128 stands for zero in the data rows.
Some points, each followed by its number:
[125 114 117 152  67  77  94  82 139 111  76 140 143 144 123 133 142 155
 151 106 100 167 149 124 142  92 115 163 162  94 111 156 155  94 174 128
 136 101 100 137 194 117 150 123 135 160 177 166] 0
[115 132 155 145  74  97 151 102 104 130 107 110 166 135 162 159 161 125
 129 179 112 180 134 136 149 123 100 147 127  83 164 125 134 126 130 130
 146 140 124 144 149  85 137 156 132 142 144 117] 1
[150 148 174  99 119 104  77 154 132 119 157  74  95  25 124 194 147  94
 201   0 186 114 140 102 216 182  36  85 134 146  82 166  92 142 146 147
 108  68  85 128 186  84 159  78 151  89 247 100] 2
[104  81 138 164  75  19 134  55 138 105 124 162 101 145 153 113 158  74
 177 145  85 153 110 155 200  77 146 245 101 147 143 137 175  24 142 109
 111 129  65 105 167 111 163 134 113 129  78 166] 3
[160 117  81 147 126 125 114  92 113 149 109 132 105 148  73 119 128 170
 121  86 127 110 146 127 142 144 129 161 157 118 100 128 125 178 118 120
 152 144 139 178  99 108 125 129 115 107 115 159] 4
[ 30  79 154 149 128  81  77 124 130 167 145 137 182 157 215 104 134  66
 109 255  36  80 129  95  86 114 172 178  86  61 137 136  39 141 121  84
 202 132  90  89 126 226 102  60 158 136  40 140] 5
[117 129 135 138 124 123 108 126 130 121 172 112 125 150 143 100 165 121
 117 109 112 139 127 152 125 145 127 141 100 137 106 117 149 137 118 118
 137 128 110  99 133 145 135 126 114 122 125 114] 6
[130 135  81 111 113 189 124 119 106 152 164 120 102 180 108  68  76 134
  67 166  83 119 122  88  94 125 123 130 141 128 130 126  61 177 121  92
 152 194 163 173 149 203 101 110 136 169 110 150] 7
[ 76  76 151 159 215  76 127 110  96 203 121  76 121 219 101  62 135 127
 149  74  76 189 118 241 150 100  89 138  45  69 112 101 144 133  86 138
  71  78 135  97 163  96 121 146 150 134 182 109] 8
[161 147 167 124  93  98 153 133 149 128  90 146 132 118 171 193 108  83
 114 111 150 166 119 149 136 103  83 101  88 157 142 122 124 127 113 139
 126 152 121 137 173 136 166 134 155 159 158 154] 9
[137 135 115 131 148 179 118 132 113 128 183 113 131 188  96 129 130 173
 110 174 152  96  94 106 135 170 126 145 129 101 105 133 124 120 110 118
 142 144 109 152  65 177 104 122 147 117 117 101] 10
[117 167 245 112  39  67 216 138 157 145 123 111 214 127 253 203 145 139
 133 116 109 184 137 101 163 127 163  68  93  73 144 184 145  46 154 187
  89 170  67 160 168  93 140 201 158 144 159  99] 11
[189 171  54  50 174  49  68  89 203  71 131 153 115 105 154 198 106 114
 174 108  78 155 185 148 177 107  93  73 152 112 119 115 163 162  67  70
 142 119 169 153  80 152 130 144 170  50  80  77] 12
[ 42 108 166 110 190 150  82 212 193 156 129 200  80 167  62  67 103 108
 131 163 130  85 112 146 208 188  45 168  90 136 121  91 137  95 147  99
  76  61 125  91 179  90  75  88  96  84 180 182] 13
[140  96  19 141 179 132 101 105 159  59  69  87 119 154  10  87 160 162
 113 115 138 156 146 105  55 130 159 102 247  88  95 130 198 160 120  90
  97  51 143 151 142  73 114 108 127 117 155  69] 14
[100 105 142 130 115 100 118 131 151 128  98 135 125 126 140 123 121 130
 126 150 134 119 147 135 104 110 140 130 131 111 125 135 138 115 144 124
 107 136 138 125 162 134 131 135 130 111 117 125] 15
[121  94 118 114 154 157 122 150  94 141 130 111 149 154 167 124 120 117
  87 163 128 121 170  94  92  89 148 159 151 152 101 134 103 128 129 106
 146  87 125  92 100  98 123  75 123 163  76 157] 16
[128 109 118  83 120 136 100 126  96 116 100 123 128  89  98 129 119 116
 162 173 120  87 143 110 148 140 150 108 172 115 164  93 115 109 133 118
 125 120 152 128 136 131 100 144 150 174 114 118] 17
[139 139 127  82 144 160 157 152  99 139 130 164 154 139 102  75 101  98
 160 239 118 114 152 138 124  94 198 147 135 185 142 114 161  56 145  90
 153 111 150  92  72 136 100 129  96 133  97 143] 18
[100 128  65 138 226 127 133 167 139 113 117  91 137 175 129 102 158 125
 101  86 116 116 144 115  86  77 155 121 189  82 119 117 154 165 119 120
 156 109 117 152 147 153 132 122 130 102 159 155] 19
[168 168  99 139 127 116 111 121 115  92 125 136 125 147 152 160  91 138
 100 174 127 149 140 130 107  94  97 123 116 107 154 133 126 131 115 119
 131 156 122 109 109 145 151 145 138 124 122 131] 20
[ 96 152 124 129 148 186 153 139 113 155 142 116 134 129 136 149 112 140
 137 142 183 184 138 121  97  92 123 126 120 147 112 154  84  70 165 127
 119  87 100 111 162  65 122 103 124 134 171  97] 21
[136 104 132 108 105 126 102 131 139 143 102 126 117 139 111 121 117 129
  97 152 130 107 134 131 149 176  99 150 127  77 138 118 104 126 141 104
 112 113 125 103 145 139 110 119 133 135 180 144] 22
[124 127 141 124 100  74 113 124 138 144 133 113 151 118 204 126 154 159
 115 145 128 133 111 117 160 112 141 151 112 128 132 137 136 150 146 154
 153 151  68 144 106 148 123  99 107 139  36 150] 23
[ 91 111 208 135 183 116 167 137  30  99 115 150 187 104  98 216 135 109
  91 167  90 113 135 166 176 160  93 127 146  88 166  87 107 160 148 178
  72 115 179 111 194 141 125 140 124 217 186 138] 24
[ 86  94 139  76 122 154 134 119  97 117 115 116 165  39 117 161 134  93
 127 212  96  72 153 104 180 137 150 100 176 117 172  66 133 127 173 147
 133  57 177 133  98 158  97 162 125 194 143 110] 25
[107 137  67 166 156 145 137 114 114 118 174 117  94 131  86 117  86 118
 125  84 129 129 150 153  63  92 164 118 162 167 124 132 130 116 122  81
 101 102 103  96 119 159 179 114 107 138  72 113] 26
[167 130 109 122  90 121 103  97 140  95  96 112 148 138  99 110  88 119
  70 117 115 109 131 137  87 143 102 138 115 152 144 139  89 229  62 115
 160 170 120 150 108 147 147 129 157  86 108 138] 27
[139 182 100 109 156 112  98 100  82 113 158 127 137 144 126 152 166 134
 143 119 103  97 133 152 121 130 109  86 163 135 118 124 180 141 109 100
 147 128 136 119  47 159 155  80  99 127  69  81] 28
[153  79 173 130  88 104 146 154 249 118  97 128 148 156 164 149  32 166
 115 220 143 177 196 166 130  62 107 172 141 122 133 178  86 113  78  65
 133 120 131  91 138 104  92 154 107 118 113 123] 29
[119 132 161 114  93 165 130 120 148 158 128 146 127 123  95  89  98 183
 150 184 137 133 104 123 113 159 138 140 136 121 157 167 100  58 140 118
  98 120 145 143 105 123 128 111 112 122 149 114] 30
[ 95 131 138 121 151 139 129 128 164 122 140 112 127 118 172 138 119 141
 137 120 155 153 149 162 123 115 133  98 160  91 120 142 117 111 156 100
 104 106  55 108 141  89 136 151 147 130 149 123] 31
[104 124 163 111 122 124  91 145 152 145 150 139  88 165 106  70  83 144
 160 134 158 112 142 124 159 152  85 135 136 134 107 111 122 112 149  88
  92 134 140  67 120 139 138 143 124  98 139 117] 32
[150 127  96  90 194 156 112 158 115  52  54 164 140  47  61 114  42  72
  25 170 141 121 175 165  41  31 153 108 209 231 185  53 150 161  74 147
  96 174 215  58 137 161 155  90  74 216  46  77] 33
[143 116 137 125 114 140 131 137 112 133 125 132 120 119 115 135 123 132
 119 114 137 139 119 125 133 142 101 144 120 130 116 128 129 127 128 131
 124 122 132 113 149 116 139 122 132 140 153 130] 34
[ 88 165 185 167  94  87  96 100 177 108  85  88 158 110 224 146 208 144
 164 119 204 138  87 108 161 159  94  99 100  66 138 168 171 158 168 155
 128 101 110  72 136 117 158  81 169 110 129  76] 35
[112  84 154  86  78 146 119 123 163 115  98  86 155 179  93  71 148 166
 124 171 136 125  84 133 122 220 124 110 106 101 143 123 125  97 120 114
 108 138 124 115  72 127  92 142 132 106 149 123] 36
[130 124 150 126 118 111 165 131 147 157 156 145 133 178 112  99 119 130
 117 133 146 133 136 153 155 140 148 110 113 139 118 157 125 122 119 108
 121 161 142 145 101 126 105 142 117 128  99 135] 37
[132 145 149 128 120 143 113 102 153 120 129 105  92  62  99 159 137  84
 180  50 149 130 105 130 145 145  84 107 147 168 103 142 138 129 134 134
 110  89 120 143 135  63 132 136 131 130 163 106] 38
[149 127 161 164  38 151 199 163 202  96 114 189 128 136 112 109  34 174
 124 162 128 152 137 167 195 126  53 138  35  24 129 197 164 157  78 167
 122 172 162 152  77 130  87 181 131 118 180 131] 39
[134 120 133 144 137 121 169 108  89 126 144 140 112 164  95 129 134 136
 141 120 124 145 120 157 145 120  96  91 124 156 108 124 152 129  92 113
 106 144 165 160 134 118 136 179  75 128 103 127] 40
[ 91 129 137 120  95 162 142 150 162 127 164 124 173 137 104 126 123 150
 168 132  89 123 120  95 142 164 130 148  85 138 139 103  78 101 111 183
 140 130 134 145 102 119 117 169 121 116 145 122] 41
New points follow, each followed by the numbers of its three nearest points above by angle, seen from the average point of the numbered points, nearest first.
[131 127 129 181 102 122 195 174 179 137 152 144 174 154 165 156 113 165
 105 164 142 145 114 157 109 148 146 119  77 113 140 162 123 175 115 138
 148 162 129 138 112  94 132 175 141 117 122 119] : 39 37 11
[116  90  82 117 115 144  88 116 113 132 152 100 105 173  80 108 142 122
 137 124  56 120  96  98 114 146 164 142 131 111 149 138 110 101  76 117
 114 112  89 150  68 148 133  94 184  92 121 153] : 10 36 4
[112 141  92  99 104 119  80 123 123 177 115 126 133 143 105  96  87 147
 159 181 116  98 156 133 166 126 148 146 162 133 134 121 138 112 130 100
 126 124 158 137  80 160 118  95 116 119  87 158] : 18 17 4
[137 132 132 123 144 128  99 104 168 111 129 117 101 118 115  95 118 110
 147 115 150 125 133 134 133 109 126 161 117 126 110 126 120 120 124 122
 102 112 108  78 157 133 125 138 126  93 132 120] : 32 38 6
[121 149 155 110 150 133  85 151 130 118 142 153 125 119 138 126 104  94
 116 154 103  88 130 164 148 133 103 127 117 151 165 124 113 120 111  98
 110 133 158  60 138 182 128 100 120 118 106 107] : 33 32 5
[142 126 104  76 132 168 178 171 198 140 135 183 120 116 165 126 153 143
 148 130 111 151 192 154  90 129 121 146 172 117 136  63 157 113 144  92
 136  98 167 147 221  82  98 129  63 129 205 112] : 21 13 14
[141 125 128 152 139 165 121 134  88  46 111 151 178  51 113 170 154  77
 151 114  85 119 134 111 146 125 133 230 117 167 162  60 114 167  23 220
 165 163 142 131 195  72  86 165 147 170 194  73] : 24 41 34
[137 129 108 130 143 114 135 118 142 179 132 150  86 121 155 132 133 134
 132  89 162 158 148 112 146 108 122 112 161 145 108 142 128 155 137 123
 134 159 123 181 144 102 112 128 119 160 121 178] : 4 37 38
[108 127 147 101 160 131  93 142 120 121 145 124 121 111 130 122 108 113
 124 177 132 123 129 124 133 124 128 125 105 150 155 110 121 138 123 129
 114 127 138 103 112 163 114 137 117 147  98 106] : 33 25 18
[ 97 153 147 135 150 115 152 140 199 152  90 131  96 145 131 108 177 148
 143 129 124 139 175 142  98 137 145 111 164  95 102 153 155 132 154  80
 176 100 143 153 127 117 112 125 118  71 140 120] : 19 14 15
[113 142 140  92 137 121  47  94  80 153 174 142 102  81 119  28  88 118
 198 197  94  42 178  97 183 106 149 224 151 149  98  90 133 147 166 100
  92 110  88 135 106 118  97 125 102 116  74 177] : 18 32 17
[133  79 153 106  96  96 130 146 102 107 106 187 138 128 124 154 128  74
 105 101 149 167 109  78 151 137 111 107 144 149 119 111 161 140 141 152
 134 184 165 188 158 105 150 141 106 177 103 127] : 9 40 34
[117 131 125 121 145 139 113 125 156 136 119  95 110 113 134 134 107 110
 130 134 155 149 120 153 110 125 122 131 122 131 127 160 118  85 133 124
 116 104  96 102 148  97 138 116 117 104 152 129] : 21 31 38
[ 78 133  68 126 176 148 159 167 136  89 125 103 117 126 163 124 177 154
  94 108 107 107 122 113  49 108 169 117 205  89 124 115 146 156 143 126
 138 125 126 163 128 164 119  94 131 123  93 134] : 19 14 26
[173 146 167 111 141 160 134 121 209 138 137 118 103 107 128 111  75 163
 150 169 142 124 142 183 114 104 139 147 112 147 138 165  70 117 140 113
 134 156 142 120 128 106  86 157 118  68 167 155] : 29 30 39
[192  94 136 118 108  85 121 119  86 102 155 119 159 127 156 148 143 127
 187 110  86 107 120  75 146 160 134 182 109 162 164 142 104 120  78 170
 166 109 175 151  89  92 132 109 155 124 125 122] : 41 4 34
[112 107 124 150 111 119 114  81 106 135  62 120  99 115 116 137 149 101
 120 125  81 163 121  92 144 126 154 172 127  45 131 126 208  80 178 127
  54  85 126 107 189 106 125 112 138 134 189 185] : 0 3 22
[ 91 174 110 119 227 170 167 167 162  89 176 166 139  81  95  72 157 122
 104 122 182 125 157 131  77  76 105  64 130 187 140 140 116 161  99 155
 133 146 120  81 153 148 143 100 106 124 147   3] : 33 26 21
[107 134  79 125 165 156 164 137 128 130 141 140  93 104 125 147 158  90
 126  88 106 154 157 130  74 128 141 125 125 110 125 126 116 163 113 138
 156 159 132 126 165 150  96 131 134 126 169 159] : 19 7 26
[ 55 136 146 188 104  55 250 157 199 161  71 111  59 187  71  23 137 215
  67 176 249 185  83 129  73  70 227 120 137 155  96 174 162 117 183 168
 194 159  79  80  93 144 133 108  44 109  63 158] : 37 23 15
[177 163  91 109 133 102 131 110 175  83 121 139 152 140 122 143 132 146
 199 137 116 129 170 163 131 118  90 134 134 113 125 110 113  88  88  98
 147 129 146 144 111 134 117 144 129  85 104  90] : 12 28 20
[138 170 141 130 127 123 124 117 151 118 135 107 122 124 128 132 114 133
 160 115 146 139 141 180 116  78  86 123  94 135 110 147 111  93 107 123
 129 115 108  89 135 119 147 129  88 106 171 121] : 21 2 38
[129  95 138 140 161 172 178 151 150  94  74  80 135 118  69 139 102 177
 107 147 136 123 140 150  62 138 189 174 151  96 120 139 122  81 105 136
 100 123 150  86 169  48  88 151 139 135 222  30] : 14 21 30
[128 124 125 122 143 136 128 147 100 108 148 127 141 119 122 116 114 122
 123 134 107 127 116 126 125 115 158 127 146 131 138 110 125 120 113 131
 113 135 139 117 116 143 140 139 120 142 113 133] : 33 26 18
[123 128 119 143 119 154 149 140 123 100 122 138 140 119 124 134 135 106
 116 135 117 132 136 133  94  98 133 150 125 138 126 138 135 102 117 122
 120 120 119 127 156 136 136 109 126 138 126 144] : 26 33 16
[104 132 118 162 129 119 109 147 113 139 140 137 117 148 175 139 131 136
 116 177 134 126 157 146 132 125 107 123 121 127 158  93 120 147 166 107
 154 119 147 116 129 182 111  92 118 125  92 120] : 5 23 7
[115  87 151 143 120  83 153 124  99  89 125 142 171 117 123 150 152  89
 136 102 113 160 121 152 138 119 133 136 128 127 157 108 152  79 122 131
  96 121 116  78 146 130 127 141 112 132 105 124] : 3 24 11
[161  92 184 110  87 111 158 125  98 128 109 167 140 111 125 159 119  89
  91 143 120 139 131 134 136 137 125  87 114 148 155 133 165 105 110 155
 122 161 169 122 126 135 136 159 114 194 113 146] : 9 24 40
[126 100 107 172  97  98 160 132  54 123 125 135 178 168 133 120 162 101
  70 104 130 163  82 118 110 107 171 114 117 137 167 118 161 137 138 149
 105 127 103 139 113 131 179  95 125 166 129 165] : 23 1 9
[129 131 129 117  94  51  84 101 161  76  97  82 171  70 202 171 115  98
 105 133 140 105 149 126 135  79 118 145 117 142 160 136 141 130 102 130
 113  81  63  83 139 123 179 115 147 141 120 108] : 35 9 23
[159 140 152 163 103 156 161 149 153 175 169 128  99 132 164 178 115  60
 181 168  27 131 139 169 130 109 118 147  99 120 158 139 110  62  85  85
  94 143 102  96 135 161 120 126  86 107 155 176] : 3 9 29
[108 149 108 145 155 161 140 129 121  97 117 108 127 130 146 120 116 113
 102 137 154 143 148 121  81  91 169  91 142 126 130 139 125 108 136 131
 108 133 132 122 103 136 152 119 145 141 125 100] : 26 33 21
[139 132 142 160  91 121 159 109 124 162 105 140 136 147 150 127 119 136
 129 109 125 159  97 134 121 120 124 137  67 145 143 129 108 128 117 125
 128 146 134 120 111 108 148 145 124 144 122 139] : 9 37 1
[137 136 145 146 121 122 129 141 136 125 132 155 128 135 127 119 136 136
 135 125 122 114 129 140 142 129  88 124 101 164 122 115 114 148 113 123
 136 154 148 119 123 126 128 121 112 115 103 153] : 40 37 27
[122 133 144 125 124 126 147 144 114 141 136 139 116 111 144 156 141 120
 121 107 166 146 138 136 142 117 113 108 128 150 115 125 117 141 137 137
 140 141 133 134 151 121 117 129 111 163 128 127] : 9 34 38
[141 112 112 136 155 129 195 142 107 150 112 169 129 128 137 136 152 148
 136 133 125 148 151 131 145 111  98 150 148 128  75  69 178 148 172 134
 135 140 133 167 166  92  82 169  49 129 180 129] : 40 34 4
[179 123  95 100  93  95 129  91  58 144 127 120 123 186 115 123 127 107
 129 129 125 191 118 132 121 108 103 133 139 132 170 171 164  78 137  81
 115  85  95 132  78 155 158  66 139 142  82 161] : 28 3 26
[161 153 108 137 153 159 141 160 125 125 126 149 106 165 118 108  99 134
  97 138  98 116 127 142 100 134 146 147 115 141 115 137 110 149 125 111
 133 164 140 142 101 154 126 127 137 104 107 138] : 7 27 10
[111 135 104 111 155 169 111 156 159 150 145 112 125 107 160 152 150 130
 103 154 133  94 126  89 121 113 131 139 113  82 113 133  81 159 148 111
 144 111  74 108 130 151 109 108 139 125 112 124] : 5 16 10
[150 125 155 134 110 150 170 119 144 138 117 126 142 136 128 142 101 136
 103 119 135 147 114 127 129 113 134 132 137 124 135 135 136 122 113 119
 129 146 142 156 145 119 143 137 127 121 137 143] : 9 11 34
[ 97  95 151 154 134 109 127 136 121 130 170  94 132 167 150  89 199 145
  95 142 151  93 116 179 116 172  91 101  49 137 133 109 168 157 151 111
 126 131 104  83 102 151 163  93 135 125  89 131] : 6 35 23
[146 108 106 175 100  92 152 130 156 116  91 143 159 150 105 113 166 126
 136  87 143 170 124 127 103  83 148 156 145 114 131 117 169 121  95 146
 147 119 142 144 160  59 133 153 114 154 146 129] : 0 14 1
[ 96 154 180 113 150 139 141 168 131 125 134 112 159  99 198 143 145 138
 164 156 150 121 149 146 149  98 102  97 135 133 103 121 142 119 158 144
 143 165 135 120 184 121 106 121  83 132 136  90] : 11 35 21
[164 112 115 149 168 188 112 148  72  60  96 119 167  65 164 187 160 135
 141 133  63 108 144  73 128 115 108 233 128 134 134  50  50 158  23 200
 106 200 224 120 182  60  37 153  92 192 194  91] : 24 41 34
[124 124 124 143 129  96  61 107 130 104  76  63 134  81 208 171 107 107
 114 144 146 134 147 129 141  95 102 157 115 142 192 155 122 123 103 130
 111  79  91  43 145  99 156 110 141 156 132 115] : 35 9 20
[156 132 103 106 122 125 138 128 143 106 125 155 109 140  88  90 102 123
 147 183 135 107 126 131 133 154 165 182 107 168 127 123  97 158  77 113
 156 140 156 143  91 144  45 151 116 104  93 102] : 18 37 27
[117 143 157 140 126 130 137 129 154 143 140 120 120  91 167 143 120 183
 139 100 177 127 160 135 147 165  94 121 122 131  89 120  95 149 166 134
 154 126 122 112 137  87 100 131 105 133 157 120] : 2 38 31
[ 93  92 187 192 105 179 100  82  81 157 107 142 115  96  98 146 121 100
  62 100 145 154 100  99 118 150  27 144 166 189  90 107 134 133 187 187
  54 168 132 121 200 105 172 140 125 201 229 124] : 34 24 38
[125 140 108 137 131 122 135 121 107 154 151 136 151 149 141 145 151 141
 118  96 132 134 119 140 133 153  97  88 127 119 121 142 133 159 136 130
 136 128 115 143 115 120 137 113 129 156 126 150] : 28 4 40
[146 153 115 118 128 102 129 126 126 173 109 146  98  85 131 129 127 110
 116 107 146 111 135  92 139 113 137 110 183 111 103 140 117 143 165 116
 118 148 150 176 166 135 114 150 119 146 147 173] : 4 38 7
[ 71 116 156 165 119  74 184 132 108 170  96 124 186 141 124 127 211 140
 151  94 148 164 111 144 125 118 139 109 110  76 107 158 168  73 149 118
 113  99  96 139 174 100 137 144  99 156 169 119] : 11 0 1
[116 119  83 157 146 100  98  92  90 111 133  54 116 116 160 156 148 107
 132  89  92 120 121 121 102 109 127 181 119 111 115 151 102 141 142 123
 128  73  95 118 142 148 144 110 197 115 146 131] : 19 2 0
[131 177 149 158 166 170 129 183 162 172 116 129 190 160 213 147 112 158
 172 203 101 150 142 176 167 118 146 108 150 128  97 117  78  76 211 142
 184  94  99 125 136 114 101  82 101  82 156 113] : 21 31 18
[140 120 139 131  99 117 136 118 152 131 124 140 133 112 121 106 132 133
 124 113 152 112 123 115 129 124 127 146 130 132 133 125 109 152 134 145
 134 153 143 152 118 124 109 136 122 136 104 145] : 4 23 27
[139 149 128  99 125 134 108 148 110 114 140 130 126  99 162 186 112  89
 131 126 119 137 150 154 159 118 103  91 125 126 122  85 101 115 122 107
 106 126 160 106 106 134 106 160 140 128 132  92] : 12 25 9
[121 136 119 123 139 124 119 126 146 116 126 110 117 139 100 100 133 137
 120 133 140 124 148 127 112 114 155 108 161 130 125 137 141 126 142 106
 125 117 124 133  97 146 155 132 119 120  78 116] : 26 28 14
[117 106 107 109 160 198 124 178 117 152 130 154 143 151  95 108  65 122
 132 255  92 118 146 138 165 173 129 117 131 117 199  46  92  74 123  82
 142 147 176 126  90 164  65 194 127 101 114 123] : 18 17 25
[ 72  81 140 146 184 107 116 149 135 163  95 101 171 143 189  89 181 132
  89 177 111 144  84 144 104 157 131 147 110  81 107  96 132 114 198 136
 163  99  78  93 140 160 111  97 110 127 114 147] : 5 23 6
[ 98 115 125 135 144 126 142 146 152 122 134  89 139 142 109 107 172 147
 126 108 117 111 111  89 111 133 156 129 148 108 112 122 119 129 129 136
 124 122 111 142 123 139 125 136 148 118 124 108] : 19 14 10
[126 153 145 130 118 108 111 132 125 142 136 138 117 115 118 174 146 118
 150  93 106 141 123 142 146 193 122  74 137 138 107 136 121 113 137 103
 105 133 107 148 106 137 113 158 170 123 109 125] : 38 2 12
[171 196 188  78 131 113  54 111 150 122 121 125 118 114 204 125 128 180
 185 132 111 124 192 125 187 141 113 100  98 166 134 131  58 126 139 100
 166  79 101 114  61  73 122 102 156 116  61  78] : 12 23 28
[176 191 157 138  78 152  75 155 150 190 136  29 100  95 151 173  40  70
  26 214 185 103  94 110  76 163 185   6 152  52 149 211 127 159 143  77
  95 124 167 147  75 255 232  95 255  53  84 150] : 20 27 10
[161 149  99 136 109 154 122 130 127 134 116 125 118 114 129 144  86 142
 143 158 116 128 136 103 140 136 139 140 134 157 123 129  95 134 111 132
 118 126 147 149 103  97 126 134 127 133 121 147] : 4 41 7
[118 127 134 114  96 103 118 112 152 174 115 169  82 124 136 131  80  94
 103 120 133 137 128 122 135  96  97 123 104 136 126 123 132 123 150  93
  98 141 109 126 197 181 161 138 131 133 156 183] : 9 15 0
[148 148 153 120 119 150 139 105 143 123 139 110 157 122  94 156 124 141
 154 120 135 124 108 107 163 169 147 127 132 114 137 126 126 117 140 151
 145 124 128 137 108 133 136 153 123 106 122 103] : 41 10 38
[137 158 143 174  88  86 142 142 206 138 128 127 150 168 155 121  96 132
 104 139 134 116 101 144 113 131 137 100  88 131 129 140 131 136  95 174
 125 156 153 160 127 132 140 134 131 106 154 114] : 39 9 11
[148 138 136 110 111  81 117  99  88 119 118 135 149 141  93  97 126  87
 191 136 143 127 132 142 198 121 135 149  96 202 148 154 127  96  81 106
 132 106 119 125  82  91 158 100 135 137 117 125] : 3 18 28
[ 88  78 111 146 127  72 153 108 142 117  48 130 176 131  18 125 240 172
 143  63 134 125  91 105  96 156 157  73 183  86 169  75 192 117 149 156
 108 120 153 153 179 120 160 159 146 135  88  96] : 14 19 15
[ 97 156 139 109 157 118 116  99  95 147 143 133 146 122 129 152 159 155
 163 113 169 180 147 138 139 137 127  93 135 145  96 182 184  94 195 151
 112 101  96 128 106  89 183 122 115 158 123  94] : 21 31 38
[171 141 125 141 110 124 106  99  97  83 134  95 168 115 147 156  96 160
  97 159 125 114 109  91 117  96 172 143 114 116 164 141 120 152 137 112
 164 156 121 161  99 152 124  85 144 135  69 183] : 23 20 27
[121 104 178 173 123  57  96  90 159 138 120 131 149 106 117 102 167  91
 190 122 114 126 122 150 176  85 138 160 121 140 152 134 193  87 117 115
 111 125 111 118 111 113 111 146 151  94  65 156] : 3 23 15
[130 144 159 135 146 173 138 155 132 125 179 123 102 115 155 144 122 111
 133 145 161 113 117 114 119 129 123 112  87 178 118 150 102 103 139 144
 135 140 123 118 121 116 110  99 125 136 118 112] : 21 10 38
[ 92 151 156 128 136 109 140 136 101 146 126 148 162 128 173 155  93 140
 118 156 107 145 104 151 163 150  95 156 120 134 147  67 113 142 147 123
 150 107 105 118 131 126 102 110 104 160 176 159] : 24 1 13
[126 138 138 107 127 141 148 129 118 101 157 127 175 166 122 112  98 142
 150 163  99 125 117 143 142 100 132 141 115 154 148 108 136  88 124 109
 128  98 130  90  94 139 115 107  97 112 127  98] : 18 41 28
[ 93 135 114 117 185 144 161 161 108 144 175 133 107 152 116 112 163  94
 151  91 129 154 132 139 101  94 164 104 142 152 126 115 136 130 147 140
 153 142 160 147 151 150 123 129  87 128 113 121] : 19 26 40
[109 137  74 116 125 149 164 176  52 120 123 166 100 120 145 125 138 112
  42  72 186 150 114 118 134 136  29 134 132 144 132 139 143 145 126 161
  82 182 124 152 151 106 157 118 128 205 218 137] : 34 9 24
[150 116 120 113 135 120 131 123 108 145 127 171 122 139  99 141 146 128
 116 105 116 155 138 117 132 122 126 116 131 137 111 118 149 130 106 110
 109 166 149 152 135 112 126 156 102 142 156 142] : 40 4 34
[128 152 132 124 140 118 120 122  90  95 127 124 154 115 145 151 113  98
 127 125 117 122 146 109 143  97 148 132 124 136 135 107 155 142 122 117
 111 127 132 101 113 122 118 123 123 160  98 127] : 33 28 16
[171 191 196  52 125 168  95 210 189 240 184 255  95   0 185 146 134 199
 148 154 172  81 158 213 236 186  35 109 102 182  69  25 107 188 179  89
 179 187 179 134 150 174  17 207  23 103  87  92] : 32 13 37
[112  65 168 137 158 151 117 115  94  59  70  88 197  64  85 186 129 133
 171 110  74 117 127  69 152 153  90 196 160 111 149  27 130 154  48 162
 126 156 206 100 198  89  32 165  89 174 190  71] : 24 17 25
[ 93 129 134 122 112 116 111 160  97 147 146 129 143 131 134 141 169 143
 153 109 150 133  93 110 159 106 151  30 121 148  97 171 158 128 181 149
  91  80 126 106 120 101 168 113 115 137 113  87] : 35 2 38
[129 106 145 149 129 105 129 112 197 119  99 117 138 131 156 114 121 102
 133 139  57 119 116  95 117 124 121 234  70 118 150  91 125 121 105 122
 120 138 100 106 188 127  95 168 136 114 151 163] : 3 5 41
[125 148 148  89 120 110 116 121 147 136 131 107 138 114 176 137 145 126
 145 135 158 112 128 135 146  94 111  89 127 128 121 131 150 116 130 119
 114 138 124 112 138 134 157 133 124 129 129  96] : 35 11 9
[148 173 125  91 113 136  52 103 110 142 133  85 124 117 150 147  78  93
 150 113 157  90 157 108 150 162  56  69 145 122  99  63 106 173 195 108
 138  62 124 136 102 146 148 121 158 161 120 158] : 2 38 25
[144 122 102 144 156 173 159 125 151 108 122 134 129 123 158 168 146 131
 111  73  98 131 130 132 120 116  90 151 106  99 115  92 116 149 107 133
 135 154 123 151 150 146 109 120 146 128 160 151] : 19 34 9
[ 85 163 169 136 118 161 148 141 139 149 121 126 118  98 133 152  84 133
 142 164 194 151 140 113 103 110 120 116 150 135 110 173 114  57 170 105
  84 127 122 100 147  84 148 121 109 112 177 139] : 21 30 31
[131 126 127 117  83 140 119 142 145 152 114 107  93 139  80  94  88 155
 179 161 149 125 140 133 140 150 134 146 149 133 114 160 130  81 159 118
 116  99 130 119  92 107 118 129 105  95 145 125] : 30 32 36
[112 145 156 173 104 100 197 135  78 113 126 106 173 129 178 135 145 153
  90 142 157 179  90 136 102 106 198  77  55 144 113 193 187 116 148 207
 145 131 118 137 109  98 178  96 120 137 146  75] : 11 35 21
[116 162 111 120 139 141 122 124 120 154 135 134 116 103 139 147 106  97
 120 125 139 114 136 107 111 133 124 113 154 131 116 149  90 162 145 121
 123 134 120 148 127 142 126  95 123 136 124 147] : 7 26 16
[127 124 139  99 181 166 131 146  86  33 111 153 176  62 167 197 120  92
 133 119  46 138 128 118 108 144 124 203 123 135 151  66 127 172  48 230
 185 147 193  98 188  85  95 131 133 142 191  83] : 24 33 34
[161 138 154 115 102 130 106 139 179 170 160 106  82 199 136  95  88 141
 138 155 138 122  97 126 117  93 162 101  65 140  98 187  85  84 129 112
  91 114  77  82  99 149 139 140 143  58 129 156] : 32 37 30
[ 93  64 151 147 119  87 147 134 147 118 154 129 162 158 134 116 167 132
 129 140 122 139 116 131 151 130 135 131  98 128 142 136 146 113 153 145
 140 148 137 120 149 126 129 144 129 127 110 119] : 3 11 23
